T: 3 groups of rows, each row roughly a mix of its group's hidden directions:
T (123 x 13):
-.03  .25  -.05  -.22  .01  .06  .38  .03  .29  .07  -.28  -.16  -.06
.20  -.15  .16  .07  .07  .12  -.10  -.19  .19  -.18  -.12  -.39  .26
-.13  .22  .08  -.10  -.21  -.28  -.21  -.24  .01  .33  -.14  -.12  -.12
.21  -.13  .25  -.24  -.18  .22  -.10  .16  .00  .14  .23  .19  -.23
-.04  .27  -.12  -.23  -.02  -.05  -.10  -.34  -.16  .32  -.10  -.05  .22
-.31  .03  .00  -.35  -.39  -.17  -.08  .08  .01  -.02  -.01  -.16  .15
.36  .10  -.06  -.37  -.25  .02  -.02  .14  -.18  .23  -.09  -.05  -.02
.34  -.17  .15  -.16  .06  .07  -.07  -.22  -.12  -.14  -.26  -.17  .27
.00  -.12  -.04  -.01  .56  .15  .07  -.04  -.14  -.16  -.20  -.03  -.10
.24  .05  -.04  .19  .16  -.11  -.40  .06  .24  .02  -.19  .07  -.25
-.17  -.19  -.02  -.04  .00  .02  -.06  -.12  -.02  .19  -.16  -.53  -.19
-.03  .22  -.28  -.14  .00  -.01  .17  -.03  .42  .31  .08  -.01  .05
-.04  .25  -.29  .12  -.08  -.15  .01  .35  .03  -.25  -.25  .07  .07
.28  .14  -.33  .05  .22  -.30  -.03  .06  .10  .09  -.25  -.16  .08
-.12  .02  .25  .13  .33  -.10  -.17  .07  -.04  -.09  .22  .14  -.36
-.16  -.10  .15  -.17  .12  .12  .33  .07  .02  -.06  .37  -.27  -.12
.24  .03  -.10  .37  -.03  .03  .00  -.29  -.07  -.16  -.06  .34  .11
.18  .16  -.03  -.31  -.42  .04  -.11  -.11  -.03  .00  .09  .01  .30
.11  -.13  .20  -.03  .37  .18  .20  .00  -.29  -.29  -.06  .06  .05
.30  .16  -.33  .32  .22  -.15  -.02  .00  .06  -.05  -.22  -.02  .08
.34  -.09  .02  .07  -.21  .18  -.03  -.26  -.07  .26  -.30  .03  .15
.10  .02  .16  .24  -.04  .42  -.21  -.15  .15  -.07  .11  .27  -.02
.11  -.06  -.05  .22  .34  .12  .31  .03  -.08  -.32  .08  .21  -.08
-.16  .26  -.30  .15  .04  -.15  -.38  -.03  -.01  -.25  .07  .04  .11
.23  .03  -.35  .12  -.28  -.03  -.05  .23  .00  -.21  .02  .20  -.22
-.01  .14  -.11  -.03  .12  .01  -.05  .29  -.13  .34  -.41  -.02  .15
.28  -.03  .07  .19  .04  .09  -.15  -.27  -.37  .27  -.13  .08  -.08
.24  .38  -.04  .00  -.13  .00  -.29  .22  -.05  -.06  .20  .20  .14
.24  .02  -.20  -.25  -.17  .19  .19  -.04  -.09  -.21  -.26  -.05  .26
-.41  -.16  .22  .01  -.12  .12  .05  -.11  -.32  -.06  -.06  .26  .05
-.37  .00  .13  -.36  -.29  .08  .07  .25  -.09  .04  .05  -.07  .07
-.14  -.05  -.28  -.21  .09  -.03  .19  -.09  .17  -.34  .07  -.01  .33
-.04  .03  .11  .01  -.32  -.08  -.28  .14  -.31  -.29  .00  .01  -.23
-.13  -.12  -.15  .07  .15  .00  .16  .24  -.12  -.43  -.27  -.11  -.11
-.28  -.04  .18  .10  .26  -.25  .01  .19  .10  -.09  .32  -.10  -.19
-.08  .17  .21  .03  .00  -.14  .35  .24  .34  -.14  .16  .06  -.10
.14  -.21  .24  .02  -.30  -.07  -.30  .11  .02  .19  -.30  .05  -.08
-.05  .20  .01  .30  .44  .13  -.11  -.04  .04  -.26  -.07  -.09  .12
-.15  .02  .42  .01  .09  .14  .05  -.10  -.30  .11  -.21  -.10  -.25
-.38  -.08  .06  .27  .01  .29  -.24  -.15  -.19  .03  .04  -.16  .06
-.18  .34  -.01  -.10  .15  -.04  -.22  -.15  .14  .06  -.18  -.30  .24
-.07  -.22  .08  .42  .31  -.07  -.12  .08  .01  -.09  .06  .24  -.16
.32  -.23  -.06  .03  .07  -.08  -.22  -.22  .16  .08  .04  -.04  .39
-.16  .13  -.29  .11  -.11  -.12  .28  .20  -.24  -.10  .03  -.28  .16
.20  -.09  .26  .12  -.21  .10  -.03  -.01  .21  -.11  .35  .11  .29
-.05  -.20  .35  .11  -.09  -.27  .16  .18  .02  -.14  .07  -.34  .01
-.47  -.12  .03  -.11  -.17  .16  -.26  .05  -.20  -.18  .08  -.08  .03
-.46  -.07  -.13  -.18  .13  .06  -.16  .12  -.13  -.22  -.09  -.20  .13
-.17  .08  .16  -.14  -.04  .03  .14  -.24  -.11  .53  -.01  .06  .01
.04  .01  -.04  .09  .04  -.13  .16  .21  -.17  -.03  -.06  .41  -.39
-.31  -.09  .23  -.04  .39  -.03  -.13  -.20  -.04  .19  .06  -.17  .12
.14  .06  -.07  .39  .20  -.10  -.22  -.05  -.08  -.32  -.07  -.07  -.24
.08  -.06  .06  -.31  .08  -.19  .02  -.07  .08  .04  .20  -.44  .24
.16  -.12  .11  -.24  .19  -.35  .06  .07  .04  .28  -.04  -.16  -.27
.33  -.02  .15  -.12  .02  -.07  .29  .02  .23  -.15  .17  .29  -.19
.26  .02  .19  -.05  -.11  -.11  .08  -.36  -.17  .29  -.19  .21  -.03
-.03  -.06  .20  .19  -.10  .00  -.48  -.22  .13  .11  -.11  .13  -.18
.05  -.25  .04  -.06  .13  -.42  -.24  -.14  -.13  .06  -.16  .05  -.27
-.14  .16  -.28  -.12  .26  .01  .05  -.19  -.01  -.17  -.12  .14  .39
.22  -.02  .00  .04  -.07  -.40  .16  .20  -.02  -.13  .04  .12  -.38
-.25  -.10  -.23  -.23  -.01  -.02  -.05  .27  -.34  -.06  .03  -.27  .08
.23  -.10  -.06  .29  -.06  -.04  .17  .00  .42  .05  -.19  .19  .14
-.18  -.16  -.05  .13  .13  -.02  .00  .25  -.38  -.29  .24  .04  -.10
-.04  .05  .17  .42  .17  .09  -.39  .18  -.01  -.05  -.11  -.04  -.11
.09  .04  -.04  .04  -.18  -.23  .20  .13  .06  -.25  .32  .28  -.25
-.07  -.28  .37  .10  -.12  .07  .20  .00  .01  .31  .03  .21  -.15
.00  -.08  .02  -.28  -.01  -.05  -.14  .03  -.19  -.46  -.06  -.21  .23
.22  .23  -.07  -.04  -.22  -.03  -.05  -.08  .24  .39  .11  .08  -.24
-.31  .17  -.28  .06  .19  -.17  -.22  .06  .11  -.29  -.18  -.09  .01
.25  .09  -.19  -.28  .22  .08  .29  -.02  .04  .16  -.03  -.26  -.18
.07  -.13  -.06  -.37  -.18  -.44  .19  .02  -.13  -.09  .04  .04  -.04
-.13  -.01  -.16  .06  .38  .05  .38  .12  .08  .16  -.02  -.13  -.23
.44  .14  .08  .01  -.34  -.17  -.22  -.11  -.11  .04  .06  .09  -.08
-.27  -.10  -.03  .30  .08  .05  -.43  -.22  -.10  -.03  -.08  -.16  -.04
-.17  -.42  .01  -.05  -.12  .12  .20  .07  .23  -.11  .24  -.22  .07
.12  -.10  .17  .17  -.03  .06  -.29  -.04  -.06  .15  -.13  -.44  -.21
.00  -.22  -.26  -.08  -.03  -.05  .26  .01  .05  -.36  .12  .32  .14
.25  -.14  .16  -.28  .11  .07  .10  .20  -.17  .38  .04  .06  -.17
.36  -.16  -.16  .04  .14  -.01  -.26  -.01  -.24  -.14  -.10  -.06  -.32
-.31  -.01  .19  .11  .15  .07  -.01  -.22  .19  .25  -.07  .14  .34
-.26  -.18  -.15  .31  .13  .24  -.09  .00  -.07  -.07  .37  -.05  .09
-.19  .12  .05  .30  -.06  -.11  -.15  .14  .22  -.04  -.04  .27  -.37
-.02  .04  .29  .14  -.07  .37  .30  .13  -.09  .15  .16  .18  -.09
-.12  -.19  .39  .14  -.22  .05  -.20  .00  .14  .32  .03  -.14  -.05
-.03  -.19  .02  .09  .22  .02  .06  -.16  .19  .04  -.45  -.18  .24
-.07  -.01  .08  -.26  .34  -.03  -.04  .07  -.28  -.25  .16  -.23  -.18
.08  .10  .30  -.11  -.10  .23  .25  -.13  .27  .04  .07  .32  .10
.29  -.11  -.27  .02  .11  .10  -.03  .12  -.34  -.16  .02  .01  -.33
-.08  -.06  -.19  -.14  .26  -.24  -.27  .23  .08  -.18  -.13  -.21  -.20
.34  -.02  .09  -.32  .13  .02  .28  -.03  -.11  .01  .06  -.35  .00
.22  .26  .13  .02  .02  .11  .16  .21  -.21  .23  .23  .09  -.29
.01  -.08  -.28  -.14  -.11  -.27  .05  -.30  -.24  .07  -.22  .20  -.16
-.04  -.02  -.04  -.14  .48  -.22  .10  .13  .08  .13  -.24  -.19  -.08
-.25  -.06  .18  -.14  .53  .03  .03  -.10  -.09  -.06  -.02  -.16  .07
.24  .01  .28  -.11  -.16  -.09  -.23  .00  -.29  -.08  .16  -.12  -.30
-.21  .00  -.17  -.31  .24  -.21  -.02  .02  -.03  -.01  -.34  -.08  .24
.07  .11  -.21  -.14  -.03  -.18  .10  .16  .19  -.42  .10  -.26  -.14
-.15  .21  .10  .24  .29  .07  -.15  .28  -.02  .02  -.12  -.18  -.29
-.02  -.04  .04  -.43  .05  -.25  -.19  -.07  .23  .23  -.15  -.19  .06
-.30  .11  -.13  -.04  -.14  .30  -.06  -.07  -.29  -.07  -.23  .22  .16
.23  .22  -.05  -.12  -.24  .00  .35  .18  .25  -.08  .21  -.03  .08
.00  -.14  .06  -.17  -.39  -.26  -.11  .06  .34  -.18  -.03  .05  .14
-.22  .07  .05  -.07  .12  .03  -.17  -.29  .11  .15  -.25  -.28  .31
-.04  -.04  -.30  .28  .14  -.19  -.05  -.10  -.34  .07  -.13  -.25  .09
.04  -.06  .12  .45  .19  .20  -.27  .22  -.03  -.17  .04  .04  -.04
-.17  -.15  .05  -.23  .14  -.27  .05  .10  -.14  .23  .02  -.37  -.18
.28  -.02  .21  -.31  .23  .09  .06  -.23  -.07  .04  -.19  -.27  .08
-.07  -.28  .02  .20  -.13  .17  .06  .07  .04  -.03  .50  -.13  -.07
.10  -.10  .09  -.15  .14  .42  .20  .23  -.13  -.08  .23  .18  -.07
-.15  -.15  -.32  -.04  .29  -.04  -.05  .02  .13  -.30  -.20  -.11  .26
.15  .12  -.13  .43  -.32  -.10  -.29  -.15  -.01  .07  -.02  -.04  -.01
-.42  .18  .16  .07  .03  -.14  -.01  .02  .31  .27  .15  .02  -.09
.20  -.05  .05  .24  -.01  -.04  .34  -.11  -.34  .20  -.04  .24  .01
.18  -.20  .18  .22  .09  .42  -.03  .20  -.13  .10  .20  .02  .07
.50  .03  .00  -.18  -.08  -.01  -.12  -.14  -.08  .23  .11  -.14  -.21
.24  .00  -.28  .11  .39  -.15  .10  -.09  -.13  .08  -.25  -.02  .16
.02  -.03  .38  .04  -.07  .08  .16  -.09  .09  .38  .22  -.14  -.20
.07  -.04  .28  .00  .11  .11  .04  .01  .36  -.19  -.11  -.35  .22
.49  -.13  .02  -.09  -.22  .09  .20  .01  -.11  -.06  .27  .09  -.01
.07  .22  .10  .37  .35  .05  .02  -.01  .06  -.31  .13  -.03  -.07
.08  -.12  .30  -.11  -.07  .02  .20  .25  -.12  .07  .11  .27  -.35
-.06  .09  .30  -.30  -.03  -.05  -.19  -.27  .10  .06  -.16  -.25  .23
.15  .23  .05  -.03  -.17  -.28  .34  .07  .16  .25  -.20  .08  .10

one row of each group, then the others: which group is each in?
.25  .08  .14  .12  -.21  .29  .23  -.20  .07  .17  .28  .06  .14 -> S
-.10  -.09  .29  -.03  -.18  -.02  -.13  .01  -.32  -.20  .28  .08  .28 -> X
.34  .02  .41  -.08  -.09  .08  .11  -.09  -.04  .32  -.14  .09  .05 -> D

-.23  .03  .28  -.10  -.36  -.33  .09  .03  .14  .05  .02  .01  -.21 -> S
-.03  .02  .13  -.31  .00  -.04  -.34  -.10  .38  .20  -.09  -.16  .04 -> S
.09  .15  -.31  -.08  -.13  .11  -.33  -.02  .23  -.15  .01  -.17  .28 -> S
-.52  -.01  .10  .19  -.08  .04  .13  -.20  -.08  -.17  .07  -.14  .11 -> S
.08  -.04  -.08  -.26  .32  -.09  -.11  -.05  .01  -.10  .43  -.05  .23 -> X
.35  -.16  .04  .22  -.13  .15  .26  -.11  .04  .22  -.27  .06  .11 -> X
.12  .09  .08  -.01  -.09  -.07  -.32  -.30  -.13  .28  -.28  -.23  .02 -> D
-.08  .24  .29  .17  -.15  .34  .12  .08  .26  .10  .00  .19  .02 -> S
-.09  -.02  -.11  -.01  -.34  -.14  -.03  .19  -.05  .04  .35  .34  -.15 -> D
-.19  -.15  -.08  .12  -.09  -.22  -.48  -.12  -.12  -.08  -.04  -.16  -.17 -> S
-.20  -.07  -.17  -.28  -.08  .00  -.35  -.20  .08  -.23  .01  -.13  .25 -> S
